In the data rows, the value 128 means zero.
In each game, the first row plays the second. By how much does the first row win? 15 means about a draw, 30 a big win and 0 a big loss. Wins can go round in a circle. Each row has two weighted sums of its numbers, A and B, taken from their middle values. A row wins by its A times the other's B, less its B times the other's A.
94 172 124 157 140 89 70 66 110 104
95 76 141 110 109 151 168 129 160 167 ~ 15
48 95 145 113 96 127 150 105 139 138
142 159 140 144 115 138 127 162 80 130 ~ 16
139 139 119 99 157 83 133 166 165 88
176 165 110 154 171 85 99 142 118 70 ~ 14
89 86 124 122 69 154 156 86 96 169
144 89 131 125 80 173 184 160 104 176 ~ 14
84 101 150 126 149 148 121 128 103 127
202 189 122 152 191 105 89 156 124 80 ~ 10
39 96 118 117 52 106 176 50 153 172
169 125 111 125 148 101 135 147 138 110 ~ 22
139 122 119 110 141 95 136 132 163 103
89 127 121 110 141 89 107 79 146 115 ~ 17
140 204 116 138 152 69 90 117 146 78
114 187 120 123 177 68 70 120 162 56 ~ 9
182 126 119 147 98 157 167 151 91 159
139 124 135 140 159 131 118 164 128 110 ~ 13
113 102 133 126 124 157 145 145 112 142
101 136 138 113 122 122 133 114 157 142 ~ 15
169 87 140 123 111 168 189 138 124 171
83 75 128 126 114 136 175 116 126 148 ~ 27
36 116 148 109 75 128 155 110 173 170
123 137 124 124 76 122 134 77 120 173 ~ 26
134 136 144 126 129 134 128 127 173 121
142 138 141 118 168 102 114 145 160 115 ~ 18
28 113 102 86 80 55 155 85 212 134
105 114 114 101 122 97 133 112 143 118 ~ 9
188 112 133 152 149 190 133 175 100 143
133 91 140 136 103 169 159 133 107 171 ~ 16
128 127 124 130 88 122 162 107 106 163
143 78 129 116 124 162 162 153 105 140 ~ 28
144 147 122 142 196 109 86 167 117 70
174 162 137 142 158 146 82 158 106 101 ~ 26
138 70 143 132 140 163 165 165 111 142
49 88 124 98 100 112 154 108 126 143 ~ 17
82 147 98 106 130 46 109 104 184 98
149 143 123 138 145 126 118 123 119 134 ~ 10
147 122 133 143 129 179 119 129 90 137
85 131 123 130 135 80 119 83 136 116 ~ 15
113 33 147 111 25 243 213 113 81 235
94 122 144 138 110 162 128 137 92 143 ~ 12
145 128 151 149 143 183 119 154 93 147
133 90 118 125 86 135 184 144 129 162 ~ 16
107 125 122 117 174 65 109 117 187 100
129 118 103 124 116 89 141 113 161 140 ~ 13
110 120 137 122 128 142 148 150 139 131
140 119 145 152 103 204 126 169 80 137 ~ 9
100 49 150 101 34 218 216 130 133 211
140 88 147 126 128 169 144 127 129 157 ~ 18
228 169 136 168 200 184 85 178 70 94
131 107 134 142 121 159 155 159 122 149 ~ 13
117 89 131 155 96 160 147 122 83 170
160 122 121 122 133 138 154 120 118 139 ~ 6
90 121 120 97 114 66 146 108 177 116
121 58 135 115 102 198 174 125 98 175 ~ 16
186 133 122 138 172 123 106 162 103 102
181 84 114 126 110 177 174 164 123 155 ~ 14
171 187 120 140 183 91 51 97 136 70
77 136 117 128 161 64 90 83 141 92 ~ 15
130 128 112 95 102 101 157 117 182 131
67 107 115 112 126 82 136 89 163 134 ~ 22
126 66 144 104 97 153 199 144 188 178
115 99 133 129 86 163 146 81 124 172 ~ 16
112 113 160 123 76 183 162 153 68 190
120 152 140 158 111 144 101 133 93 108 ~ 12
74 71 114 98 95 109 174 109 141 148
127 109 144 140 161 129 128 133 107 107 ~ 11
94 86 138 127 131 154 155 154 109 138
140 59 124 97 77 170 203 142 147 188 ~ 10
127 142 116 130 160 89 94 116 122 87
151 174 131 156 171 112 86 136 105 103 ~ 14
35 53 128 106 84 114 176 71 131 171
99 92 109 82 119 112 164 129 156 127 ~ 17
102 110 102 105 98 100 136 70 167 137
110 140 134 118 162 106 113 160 134 103 ~ 18
172 177 124 160 184 104 60 116 133 79
85 110 101 95 135 41 127 80 219 109 ~ 11
107 142 115 146 133 103 100 91 120 128
41 95 163 116 54 172 179 131 119 191 ~ 18
81 147 149 139 77 141 127 89 118 165
64 116 130 126 108 91 143 94 150 130 ~ 17
63 139 128 96 138 84 111 95 163 88
163 144 150 142 151 167 107 159 119 114 ~ 18
116 156 108 154 165 78 99 114 108 94
101 53 138 109 94 153 195 139 132 161 ~ 12
143 158 138 117 117 115 126 122 154 137
77 150 141 150 115 118 108 87 99 130 ~ 15
145 67 130 101 91 184 170 137 133 178
141 173 111 118 159 67 97 142 168 82 ~ 16
188 219 135 172 186 108 49 148 93 84
92 97 127 130 106 135 161 110 117 149 ~ 17
120 159 130 135 144 120 99 146 116 114
110 154 113 112 148 58 114 117 184 103 ~ 13
147 156 116 129 168 78 90 153 169 64
178 174 129 159 176 132 76 150 92 94 ~ 14
170 200 77 116 181 2 76 130 200 23
171 142 123 160 150 137 135 139 105 123 ~ 16
102 167 120 142 93 113 117 114 142 138
81 54 131 120 90 165 170 116 87 180 ~ 4
99 86 122 88 108 88 162 97 181 147
173 138 112 118 163 126 96 139 135 83 ~ 22
210 160 118 134 171 119 119 155 156 85
106 147 129 141 120 109 100 108 110 109 ~ 9
132 147 108 108 188 52 99 140 199 66
78 164 121 125 147 77 90 76 154 86 ~ 15
206 178 129 127 187 112 89 158 127 81
159 175 125 154 162 123 65 116 139 85 ~ 9
91 45 149 94 58 190 197 119 128 206
107 107 132 114 109 115 153 144 153 135 ~ 15
184 181 105 138 138 94 119 143 134 106
140 210 105 118 178 40 76 123 176 65 ~ 16
91 48 156 114 65 198 201 126 132 208
142 139 124 133 177 95 99 142 150 80 ~ 13
112 97 130 149 112 155 141 146 69 144
115 107 127 116 134 98 142 129 132 119 ~ 5
180 82 112 125 76 186 190 140 110 172
161 152 132 127 166 113 105 137 158 99 ~ 12
104 169 116 134 151 85 84 124 148 95
187 210 136 173 230 114 25 181 100 24 ~ 19
113 125 148 125 139 148 107 114 108 125
132 108 130 137 151 117 141 143 140 134 ~ 14
98 111 131 121 113 140 116 103 91 134
110 137 116 144 118 96 128 116 103 114 ~ 12
184 168 126 147 183 121 100 211 115 61
145 164 134 159 215 120 56 139 81 61 ~ 1
121 79 142 134 101 190 170 136 91 177
135 125 142 120 135 145 122 139 125 123 ~ 15
